Questions about the array below.
1) Report the entry directly below 100.
2) Report the fourth entry in reading order.
3) Report the 5th entry in reading order.
4) Report the top entry of the column that holds the smallest entry.
5) Report the entry just left of 139.
6) Report the entry directly below 109.
7) Report the entry just left of the largest entry.
8) Report the 3rd-last entry, reading row by row.
119  127  138  109  150  121  125  122  147  130  123  121  143  112  154  100
122  124  127  139  138  127  129  145  117  148  112  128  117  148  126  127
1) 127
2) 109
3) 150
4) 100
5) 127
6) 139
7) 112
8) 148

Read these off the row that follows.
1) The second entry from the right?
2) The last entry?
3) The first entry?
4) The entry just right of 145?
[124 121 123 145 124 122 132 136 136 114 116 140 104 128]
1) 104
2) 128
3) 124
4) 124

arr =
113,123,131,129
125,139,112,110
142,144,106,108
Indices start at 0.
The entry just right of the largest entry is 106
Give the entry directly below 113.
Answer: 125
Give the top entry of the column that holds the smallest entry.
Answer: 131
The entry at row 0, column 0 -> 113

[[118  99 128 128 127 128 128 129 128 128 128 128 110 128 129]
 [131 133 127 128 127 128 128 128 128 128 128 129 128 128 128]
 [131 138 130 128 130 128 128 128 128 128 128 129 109 128 128]
 [131 135 127 128 127 128 129 129 128 128 128 128 130 128 128]
 [132 134 127 128 128 128 129 126 128 128 128 127 127 128 128]
 [127 128 130 129 130 128 126 129 127 129 129 128 125 129 128]]
Give the 1st entry, reading row by row.
118
Give the entry in the bottom-left corner.
127
Give the 2nd smallest entry.
109
Give the 3rd entry, reading row by row.
128
The third-last entry, reading row by row -> 125
The largest entry in the first column: 132
Give the entry directly below the smallest entry.
133
The bottom-right entry is 128
Give the smallest entry in the first row.
99
The entry in the top-right corner -> 129
The 4th entry from the end, reading row by row: 128
Give the maximum.
138
The entry just left of 133: 131
Give the 5th entry in reading order.
127
The entry directly above 109 is 128
The first entry in the row that holds the largest entry is 131
The 2nd entry on the diagonal from the top-right corner: 128
Give the entry directly below the largest entry.
135

Questions about the table below.
1) Give the second-last entry, reading row by row.
2) Give the entry directly above the smallest entry.
3) Give the entry directly below the largest entry.
4) Give the last entry, reading row by row.
5) Give the 1st entry in reading order.
6) Give the 3rd entry on the diagonal from the top-right corner.
7) Give the 2nd entry on the diagonal from the top-right corner.
[[116 122 119 132 128 130 132]
 [125 131 133 120 120 132 119]
 [144 122 127 126 128 130 140]
 [128 136 134 130 131 124 119]
 [136 126 127 130 131 126 134]
 [126 131 132 123 123 130 120]
 [136 110 117 125 121 137 150]
 [134 135 135 126 128 125 120]
 [144 124 130 125 127 129 137]
 [120 132 132 122 121 130 115]]
1) 130
2) 131
3) 120
4) 115
5) 116
6) 128
7) 132

((137, 120, 132, 107, 126, 116, 129, 127, 129, 129, 136, 115, 125, 133, 136, 127), (121, 110, 145, 123, 124, 123, 136, 140, 130, 133, 144, 120, 131, 134, 135, 121), (120, 107, 143, 123, 123, 122, 133, 118, 126, 123, 130, 129, 118, 129, 133, 128), (126, 110, 111, 111, 124, 116, 130, 125, 136, 126, 128, 124, 122, 146, 137, 120), (121, 112, 123, 107, 121, 127, 138, 138, 137, 121, 117, 123, 133, 134, 139, 133), (128, 132, 121, 105, 132, 118, 124, 128, 145, 124, 123, 109, 123, 126, 135, 126), (110, 139, 126, 139, 133, 125, 133, 144, 124, 126, 130, 142, 130, 123, 140, 130))
The entry just left of the largest entry is 122
The entry just right of the smallest entry: 132
The entry just left of 131 is 120
The largest entry is 146
Which number is the entry just right of the largest entry?
A: 137

a =
[[126 126 128 123 129 128 129 126 126 129 128 126]
 [133 132 128 141 125 129 127 133 133 125 129 132]
 [131 131 128 136 126 128 127 131 131 127 128 131]
 [126 126 128 124 129 128 128 127 127 127 128 126]
 [127 126 128 123 129 128 130 125 126 129 128 126]
 [125 125 128 122 129 128 129 125 126 129 128 126]
 [126 126 128 122 129 128 129 125 126 129 128 126]
 [126 126 128 123 129 128 129 125 126 129 128 126]
 [131 131 129 136 126 130 126 132 131 124 129 129]
 [101 131 136 111 110 115 118 124 118 141 134 137]
 [131 131 128 135 126 128 127 131 130 127 128 129]
 [127 127 128 125 128 128 129 126 127 129 128 127]]
Find the 3rd smallest entry.
A: 111
Find the last entry, reading row by row.
A: 127
Find the 1st entry, reading row by row.
A: 126
Find the first entry of the smallest entry's row.
A: 101
The top-right entry is 126
The smallest entry in the first row -> 123
The third entry on the diagonal from the top-right corner is 127
The entry directly below the smallest entry -> 131
The bottom entry of the column that holds the smallest entry: 127
Find the entry just right of the smallest entry.
A: 131
Find the fifth entry, reading row by row.
A: 129
The entry directly above the smallest entry: 131
The smallest entry in the last row -> 125
The 2nd entry on the diagonal from the top-right corner -> 129
Find the second smallest entry.
A: 110
Find the largest entry in the first column.
A: 133
The 3rd entry in reading order: 128
